Each row is where one point has got to under a steady rotation. How many ticks took it there?
The counts run from 0 to 210.
103 131 144 150 163 145 116 139 115 122 46 158 118 117 105 141 104 130
 163 127 92 128 176 139 95 122 90 144 89 134 123 127 91 122 136 149 111
 82 173 165 104 115 158 129 128 168 => 7
114 146 108 147 108 160 101 122 126 139 107 128 133 132 100 144 139 146
 74 158 144 163 137 139 121 129 76 131 125 139 143 114 136 160 98 123
 180 122 150 192 106 121 164 185 114 167 => 51
174 148 119 129 136 150 146 123 119 130 178 93 156 128 134 133 133 120
 137 89 107 148 96 182 104 140 123 125 141 168 122 139 179 154 129 144
 122 130 120 64 157 150 104 120 75 126 => 125
126 76 149 120 154 139 151 149 95 137 108 113 124 127 131 141 140 135
 186 84 70 104 137 136 97 99 150 128 135 146 150 148 137 119 155 133 99
 135 124 79 128 180 163 89 133 154 => 113
85 122 146 83 129 119 91 172 135 113 73 98 86 130 137 109 176 132 144
 130 138 120 124 112 122 104 176 124 92 120 170 99 119 101 108 117 85 93
 107 166 161 115 132 122 177 169 => 204
127 138 164 172 134 162 92 137 121 118 112 152 140 113 127 106 105 105
 177 189 121 107 127 117 156 137 86 110 86 92 106 152 113 138 129 131
 184 154 168 147 86 119 115 170 104 146 => 140
101 67 155 159 161 118 107 146 102 132 83 129 141 79 131 104 120 158 175
 138 105 92 133 94 123 99 168 115 109 92 164 129 101 116 107 124 150 120
 148 151 125 144 183 124 131 142 => 197
147 223 138 149 136 104 118 124 139 78 125 142 141 112 138 118 113 108
 116 135 132 148 155 125 169 142 135 151 53 101 123 96 139 118 133 153
 111 114 120 158 106 94 76 118 137 74 => 176
83 92 142 143 145 119 98 160 134 125 73 124 120 115 130 82 129 148 160
 156 121 88 131 77 132 111 164 120 109 67 170 124 87 96 117 115 124 114
 136 160 120 104 159 134 153 139 => 196
169 198 108 152 137 109 146 89 131 109 170 118 154 109 126 158 117 129
 68 98 116 167 141 175 116 124 135 164 108 146 133 106 173 156 111 146
 141 101 112 133 142 132 127 124 102 84 => 173
107 44 119 138 136 142 158 117 104 155 101 111 138 133 119 138 141 169
 137 112 89 118 149 124 78 111 123 129 179 135 161 176 116 140 138 117
 109 107 150 96 153 144 194 123 125 161 => 105
98 80 120 164 133 149 133 122 95 177 88 147 134 109 123 175 114 125 143
 148 94 120 161 104 131 125 100 136 128 141 126 138 144 155 142 99 168
 168 143 136 50 147 160 132 156 143 => 56
159 198 130 143 166 98 124 100 159 112 168 119 164 88 129 142 108 107
 112 106 122 150 115 161 97 110 151 138 112 147 132 107 147 143 85 143
 137 79 72 144 160 98 98 111 120 94 => 80
119 86 172 106 155 130 125 166 89 113 81 134 102 122 138 135 124 111 183
 93 78 96 132 140 122 76 153 123 76 125 157 119 129 113 135 144 120 131
 139 107 115 172 162 107 136 170 => 112
170 128 147 144 156 93 147 103 103 128 190 126 170 85 145 159 118 127
 143 82 72 109 131 139 141 97 169 132 118 124 145 121 166 156 122 131
 152 157 93 92 123 165 133 91 119 72 => 76
105 77 121 132 131 135 164 135 116 159 95 119 122 138 137 185 108 98 144
 120 100 107 152 94 155 105 169 148 122 118 137 127 147 123 165 95 127
 164 79 112 81 142 131 96 188 121 => 65
134 151 162 109 126 153 121 180 134 91 106 97 112 135 150 111 120 87 178
 114 132 105 90 148 158 118 175 129 62 96 136 110 147 82 141 154 135 139
 115 114 128 141 94 114 134 137 => 26
117 91 118 107 111 145 125 136 136 108 93 98 96 167 106 102 150 151 82
 114 129 129 125 151 107 86 135 130 132 105 194 130 107 121 125 135 98
 98 140 146 165 123 191 170 126 179 => 107
139 144 162 114 169 143 140 157 108 116 119 118 132 111 155 148 127 82
 204 90 90 115 119 148 124 129 146 130 93 166 113 135 160 118 140 143
 104 133 118 65 126 160 102 85 145 132 => 121
113 167 119 152 143 176 108 132 171 129 116 130 151 144 130 119 114 92
 171 193 157 137 119 113 118 181 79 118 138 133 89 155 131 130 134 111
 131 106 125 130 111 78 62 153 141 141 => 138
150 158 109 93 106 120 138 133 137 107 162 90 106 139 121 161 157 114 36
 91 145 136 129 169 138 96 145 169 82 139 140 84 159 135 112 120 145 133
 93 168 135 147 143 130 152 127 => 164
78 107 115 167 174 122 109 116 150 154 75 126 145 89 112 122 96 148 146
 156 138 131 109 110 67 126 141 125 147 110 151 125 111 106 108 118 130
 60 112 161 154 90 132 128 150 163 => 194
160 178 110 106 120 162 142 127 157 102 172 80 145 169 140 121 165 111
 129 109 151 160 92 165 121 159 112 124 150 153 128 147 168 136 134 134
 82 109 113 76 177 114 85 130 98 135 => 126
105 118 99 166 137 172 119 108 161 158 127 109 153 121 100 142 110 140
 102 165 147 152 113 154 83 138 79 121 156 137 123 146 134 163 121 115
 198 121 127 166 118 113 145 179 106 182 => 145
179 147 94 128 107 121 167 101 118 111 188 108 147 150 145 147 166 148
 88 101 112 120 158 120 176 130 141 162 126 127 143 149 158 141 148 116
 103 157 109 95 122 140 115 106 129 61 => 171
123 153 129 79 123 139 133 149 154 106 114 76 95 164 131 130 156 105 136
 95 128 148 110 168 104 130 161 142 118 167 141 117 148 105 140 130 63
 93 78 94 162 121 92 108 154 166 => 118
98 103 164 98 130 129 110 178 122 101 61 109 83 145 131 111 133 107 165
 113 107 91 139 133 137 89 170 133 76 110 156 105 107 97 141 129 87 123
 132 138 124 133 142 118 166 167 => 111
87 106 130 109 156 144 124 151 133 138 73 108 101 133 110 151 121 118
 132 98 119 146 130 153 56 107 140 135 123 163 145 122 113 109 134 124
 87 69 115 135 153 130 145 109 167 202 => 109
159 150 109 155 121 172 153 101 144 131 185 107 158 157 139 104 152 130
 144 147 141 137 108 136 129 178 82 113 173 132 121 185 151 151 140 121
 132 143 142 76 144 118 95 158 81 122 => 134
132 91 150 112 118 125 139 154 100 129 138 121 108 116 140 164 162 121
 113 111 107 85 156 128 180 82 149 153 75 123 145 120 142 126 142 108
 158 190 122 151 94 175 165 116 164 118 => 160
131 191 151 115 131 146 92 163 153 89 138 92 123 134 154 88 157 98 157
 151 171 126 81 141 156 153 142 118 75 125 122 114 146 102 108 139 142
 119 118 149 148 108 69 128 135 138 => 34
139 158 117 120 143 159 129 130 143 132 182 59 156 113 150 122 140 106
 142 121 146 145 69 181 93 168 130 134 142 162 116 148 177 128 119 137
 148 101 111 91 172 131 85 123 100 154 => 32
134 94 135 189 153 111 135 101 108 133 119 144 172 82 113 93 98 176 137
 154 93 108 129 102 132 115 132 123 138 68 163 156 115 139 121 144 164
 127 158 135 125 131 180 139 88 101 => 189
88 109 125 126 146 163 156 166 128 136 46 115 100 135 121 151 87 92 163
 117 102 135 133 143 97 125 131 162 114 121 127 120 119 86 163 147 80 98
 122 101 118 116 118 99 159 175 => 16
